Rows swapped in pairs by one turn or mirror: which row each one swaps with:
z_173: [ 17  -9   8  -6  31  -3   2  -9   7  18 -38 -10 -17  27 -17  -2   1  -2
   2 -23  24  -9   9]
z_440: [  7  -1  44   9   4 -18 -10 -12   5  23 -10 -17  -1   7 -17   6 -22   6
 -46 -22 -11 -19 -14]
z_279: [-20   4   7  -1 -27 -30 -12  -9  -5   4 -16  -7 -14 -13 -34  16 -16   5
 -34 -12 -24 -23  -6]
z_47: [ -1 -34 -23  -5 -16 -24 -18  -7  13   3 -11   7  -6 -11  -1 -12  -6  13
  -6 -40  10 -23 -26]
z_421: [ 14  17  34  -3  16   0   2   7  31  -6 -10   5  21   3 -25  20 -21  16
  11 -19  10 -29   1]
z_652: [  9  -7  32  23   0   0  -2   7 -11 -23  -2 -18  38   4 -17  10   2  -5
 -22 -15  -8 -14   4]
z_380: [ -9 -14  -6 -11   5   4  17  12  -7  -2 -41  -8  -6  39 -15  32   8  13
 -11 -24  43  -5   2]
z_13: [-11  16  36 -19  15  31  -1  45  -6   9  -5   5  13   2 -13  19 -18   5
 -17 -11   0 -26 -39]
z_811: [ -8 -14 -13 -69  21 -11  16   0  25 -14 -12 -29  -3  13  -8   6  12  19
 -33   6  10 -23 -32]
z_471: [-23  -9  19 -44 -14   0   7   1  16  -3 -10 -32 -26 -32 -14 -19  15  26
 -16  -9   0 -24 -37]
z_430: [ -9  13   4  -2  -6 -23  -3  -2   8  -4 -19 -22   6  18 -44  25  37   8
   9 -14  13  -2   3]
z_335: [-12  -6  31 -16  47   1  25  10  36   4  11  -4 -24  -1   1  13  14   4
   2  14 -20  -1  -9]
z_779: [-21 -26  21 -41 -23  18  12  -1  14 -31   0  15   4  17 -37  33   9 -10
 -42 -15  14 -10   1]
z_39: [  8  -9   3   3  29   9  11  12 -12  -6 -17   5   9  63 -16   3  -2   7
 -20 -12  17 -22 -25]
z_919: [-25 -12  21 -48 -17   0   5  -1  14  -9 -40   5 -15  26 -23 -18   6 -13
  -4 -15  -9 -15 -45]
z_874: [  6   3  -4  10   0 -22  10   3  21  -5  -7 -35  -6 -15 -20  36  20  -1
  -9   8  13  -6   1]
z_357: [-22 -13  13 -10  -1   6  -6  10  -2 -24  -4 -13   9 -55 -17  34   1   4
 -12   0  -2  -4 -10]
z_404: [-33 -22   6 -25  19   7   1  17  41 -17 -36   7   0 -25  -9   7   7  27
 -19 -23  11 -30   2]
z_895: [-25 -11   7   1 -14  19 -14  -2  -7   2   5  42  17 -15 -25  -9 -12   0
  14 -13   8   6  -1]
z_162: [-24  -2 -16 -10 -25   1  17   1  11   5  -7   0 -10  15  -9  36 -12  -8
 -56 -15  -4 -20  14]
z_443: [-31  -5  -5 -17  23  -4   2  15   7  -4  17   5   0  56 -22  17   1  -6
  -1   2  17 -27 -36]
z_781: [-11 -36   1 -21  15  16  15  30   7   1 -37  19   3 -13  -6  24 -11  -6
  -7  22  -2 -12 -49]
z_150: [ -5 -10  21 -13  14   7  -8  -6  -7   8  11 -14  -8   2 -26   1  47  22
   6  18   7  -3  13]
z_688: [-55 -10  -7 -27  -7  -3  -1  19  14  15  -1  -9   8 -19 -18  -7  -5  -9
 -14 -10 -12  -6 -60]
z_706: [-35 -21  13 -18 -11  16   2  14  35  19  -5  20  17  -4 -10   0 -16  -3
 -24 -11   5 -16  36]
z_519: [ -4 -26 -23 -33  14  20  25  42   1  -6 -14  21  -8   0 -10  38  17 -15
   2  -9  17  -9 -30]
z_242: [  4  22  -5 -13 -18  14 -11  14  18  -8  -9  13   0 -39 -24  18  14  18
 -32 -12  20  -3  -1]
z_382: [-10 -13  -7 -13  14   7  25  -5  25 -14 -22   9   9 -17 -34 -32   7  -8
 -25  -9 -23 -19 -37]
z_721: [  6 -10  -2  -8   7  11  45  11  10  18  13  -4 -13  20 -21   4  31  25
 -47   0  -4   3 -25]
z_529: [-18 -42 -11   1 -23 -24  -9   2  -7   9  -9  11   2 -21   4   4 -20  -1
 -30   2   5   0 -29]
z_236: [ -7 -14   8 -40 -23   4  -4  14  33 -20   1  15 -26  34 -33  20   7 -18
 -15 -19 -32 -15 -14]
z_744: [-28   3   7 -41  21  -1  10   4 -42  16  17   1   0   9 -27  -1   8  20
 -18  -2   6   0 -46]
z_101: [-17  13  32  14   7  -2  15  22  -5  26   3   6 -25   8   0  12 -10   9
 -29   2 -19   7 -21]
z_99: [-30 -24 -12 -48  32  15  20  20  -6   1  -8   3  -6  16  -1  18  26 -18
  14  -8  19 -17 -25]
z_450: [  8  -3  -1 -52 -10   5   1  -7  22 -31  -6  -4   6   8 -29   2  12  34
 -17 -35  26 -29  -7]
z_800: [ -9 -23  25 -26   6   3  -9  20  42  18  -1  -2   5  57 -30  20  -4  -8
 -10 -14 -13  -7 -12]
z_934: [ -5  -1  15  -1  -5   0 -24 -15  29   8  -2 -10  38  26 -32  -2   8 -21
  -3 -23  -8   1 -28]
z_850: [  7 -17   8 -51 -24   4 -16   4   6 -11  -3  -6 -21  -2 -31  12  -1   1
 -26 -11  12  18  29]
z_862: [-30 -16  13 -52   1  -3   4   2  44  -1  29   3  23   1 -14 -11   0  -2
 -12 -20  13 -15   8]
z_18: [ -6 -17 -10  -1  28   0  -5  -1  24  18  26  15 -33  38 -22  16   2  -5
  -4  -7  27 -15  -9]
z_656: [-18 -26  30 -53  25  19  15  -2   8  -8   8 -25  23  20  -8  24  15   7
  -2   7  22 -18  -3]
z_389: [ -2 -14   3  -6 -20   8  -2  -3   6  16 -16   1  16  13 -27   7   2   4
  -8  -9  -3 -22 -76]
z_85: [-15 -26   3   4 -13  19 -22  -3  -4  -1 -16  28   2  -4 -23  -5 -40   5
 -32 -16 -14 -11 -29]
z_148: [ -8 -11  14 -19  22  -1   6  -6 -38  28   4   9  19 -21 -15 -13  -2   2
 -12  -9  32 -17 -39]
z_245: [ 25 -11  16  10  27  15  -7   1  18  -8   7  10   2 -17 -20  11  -2   1
 -20   6   2  14  25]
z_533: [-15  -9   6 -47  32   4  -1  -9  33  -1 -19  10 -18 -36 -21  29  -3  -7
  -9 -14 -18 -24  -8]
z_317: [ -8 -24  -8  -5 -27  11  -3  -3  -6 -14  -4  50 -10 -10 -26  -1  -3   8
 -33 -13  -6  10 -30]
z_609: [ 13 -14  11 -26  24 -11  -3 -39  36   6  -1 -15  -5 -16 -25  14   1  14
 -24   5  21 -22 -49]
z_863: [ 11  -4  22 -38   9  16 -14   9   4  36  18 -42  -6  -2  -3  10  23  22
  -2 -11  -2 -20 -16]
z_823: [-28 -12  -2 -16  17 -12  36   4   6  34  -4 -15  -6  29   0  26   8  -6
 -10  23  -7  -9 -33]
z_53: [  6 -13 -26 -34  20   9   2  26  22  -7  36 -11 -14  -8   7   9   2   5
 -15  -6 -23 -12 -12]
z_231: [  6 -14  -1 -15   9   3   3  -2 -11  -3  -5   6  -6  67 -22  31   7  15
 -11 -17  -7  -8 -25]
z_221: [-25 -18 -19 -20  29   6  22   6 -11  16   4  17 -10  23  -7  15 -13 -20
 -45 -10 -22   2 -17]
z_851: [  3 -16  21 -55  -2  -6   2 -10 -31   0 -34  13  -8  -1 -16  27   7 -18
 -15   2 -10  12 -21]
z_206: [ 17   3  14 -45  29   9   4  -4  20   0 -17   3  27  25  -9  -4  15  -3
  -9  -2  15  -7  21]
z_472: [-26 -13   9  -6   7   4   4   2 -18  29  -2   8   0 -48   2  10   5  10
  -8  -7  25 -15 -37]
z_364: [ -2   1   4  -5  26   2  -4   5  27   3  27   2   4 -34  -9   8   1   8
 -20  32 -20   3 -30]
z_996: [ -8   1  -4 -19 -23  16 -12   9  20   8   3  43 -26 -12 -23   4  -1  22
   2 -39   6  -8  -4]

z_236 swaps with z_440
z_895 swaps with z_380
z_245 swaps with z_450
z_148 swaps with z_519
z_47 swaps with z_18
z_242 swaps with z_206

